In the data rows, 128 means zero.
Here are some points, each followed by its number:
[138 115 120 145 121 151 153 143 122 135 155 129 157 121 110 161] 0
[137 142  92 245 198 180 147 112 126 127  98 138 105 139 161 154] 1
[145  92  77 116  91 143 165 146 128 136 111  99 121 120 120 153] 2
[115 173 142 135 145 111 124 122 110  82 125 145 138 148 110 113] 3
[ 84 149 147 136 114 124 100 146 103  94  72 127 151 141 133  89] 4
[120  93 119 119  91 129 178 155 122 132 132 125 150 121  93 119] 5
[ 85 125 112  90 107  86 130 169 190 114  93 125  97 146 121  92] 6
[ 97 158 123 126 160 113 135 146 149  99 127 124  82 110  90  97] 7
[118 122 137 136 176 133  96 117 104  96  97 146 130 127 146 115] 8
[116 154 151  98 115  91 106 139 177 145 158 172 137 152 137  88] 9
[109 136 116 105 134  98  95 117  99  82 106 155 134 161 126  98] 10
[106 149 121 119 129 113 133 162 178 122 137 147 121 127  99  83] 11
[146 103 133 128 114 127 141 125 113  96  68  57 124 127 134 158] 12
[143 103 126 105 104 134 111 101  94 150 141 144 143 132 146 133] 13
[149 129 128 144 105 141 163 167 134 161 160 119 140 126 102 160] 14
[131 159 103 149 128 138 149 124 133 124 140 149 113 118 122 119] 15
[121 138  81 137 110 121 126 109 145 135 144 155 107 143 154 131] 16
[127 167 163 137 174 126 115 160 170 135 128 142 136 133 118 108] 17
[149  86 148 118 120 136 111 115 123 158 130 104 121  85 113 143] 18
[142 101  88 107  97 138 155 143 129 133 116 109 124 123 124 144] 19
[150  91 123 114 127 162 166 151 108 128  99 114 147 121 137 145] 20
[113 155 123 147 138 118 133 148 169 125 143 149 123 127 105  93] 21
[125  86 134 135 126 138 143  93  85 115 112  83 138 130 121 158] 22
[133 101 129 122 114 157 143 145 123 170 128 125 116  97 112 148] 23
[110 154 127 129 132 106 144 170 179 113 155 134 146 164 129 118] 24
[107 141  70 155 136 125 133  93 141 128 164 141 133 146 141 142] 25
[ 81 138 112 100 103  83 117 133 163 131 161 154 116 143 123 110] 26
[115 154 116 167 143 129 145 104 122 130 132 141 146 161 141 126] 27
[126 129 145 111 158 121  78 114 133 116 109 134 103 153 174 125] 28
[ 95 138 120 160 209 134 134  88 104  88  93 127  80 122 110  95] 29
[120 100 164 151 165 168 133 121 115 142 116  92 130  96  93 128] 30
[159  87 100 110 126 132 152 125 101 136 121  73 107 125 130 163] 31
[228 155 126 158 137 176 127 109 112 131 142 176 172 102 203 156] 32
[138  91 124 128 125 149 163 120  97 125  79  37  54  94 131 151] 33
[ 94 151 137 143 113 125 110 140 114 110  89 132 148 141 141 102] 34
[107 152 129 132 132 121 130 162 153 119 127 135 149 156 119 104] 35
Which two points above are nearest to each new point by angle? Their numbers follow each, nearest first.
[154 158 160 121 134 112  65 114 118 120  85 144 123 141 162 127] 28 8
[150  97 104 111 128 126 146 125 107 129 118  87 111 136 133 154] 31 33
[133 172 174 141 185 130 112 161 168 136 123 139 138 134 124 115] 17 35
[163 145 127 162 122 148 100  89  98 161 161 165 141 131 200 169] 32 13
[157  90 108 113 119 131 145 122 105 139 126  80 106 116 125 160] 31 33
[119 183 142 142 147 112 131 117 100  71 123 140 134 155 109 122] 3 10
[130 103 128 118 106 151 136 137 119 171 133 126 110  95 113 151] 23 18
[150 149 132 173 139 167 112 103 107 137 139 172 130 113 202 150] 32 1
[121 167 134 135 137 120 140 123 103  86 125 138 138 153 112 127] 3 10
[126  90 140 138 133 151 145  99  87 127 131 105 151 139 126 155] 22 20
[128 132  71 140 106 121 126  95 143 140 147 157  98 139 163 140] 16 25
[102 137 132 102 118  92 131 156 144  98  79 128 107 137 114  88] 6 4
[117 137  57 127  63 101 106  80 135 136 126 140 106 130 166 139] 16 25
[116 158 174  82 111  80  98 153 187 149 158 180 138 156 135  73] 9 26
[150 102 127 110 116 143 110  93  88 152 148 149 144 128 157 138] 13 32
[140 162 101 156 126 143 156 126 141 130 151 151 114 115 125 125] 15 25
[131 164 147 137 156 124 109 142 162 137 124 139 133 134 136 121] 17 21
[160 136 126 169 136 176 121  98  97 146 141 171 132 115 210 163] 32 1
[132 101 121 114 105 148 142 141 122 163 122 120 111 101 111 147] 23 2
[133 172 139 122 111 101 124 125 136  98 141 139 122 136 114 116] 3 9
[127  91 171 149 148 175 131 125 119 158 124  83 145  91  92 140] 30 18
[ 83 135 105  78 114  66  90  80  88  62 101 129 110 144 113  95] 10 3
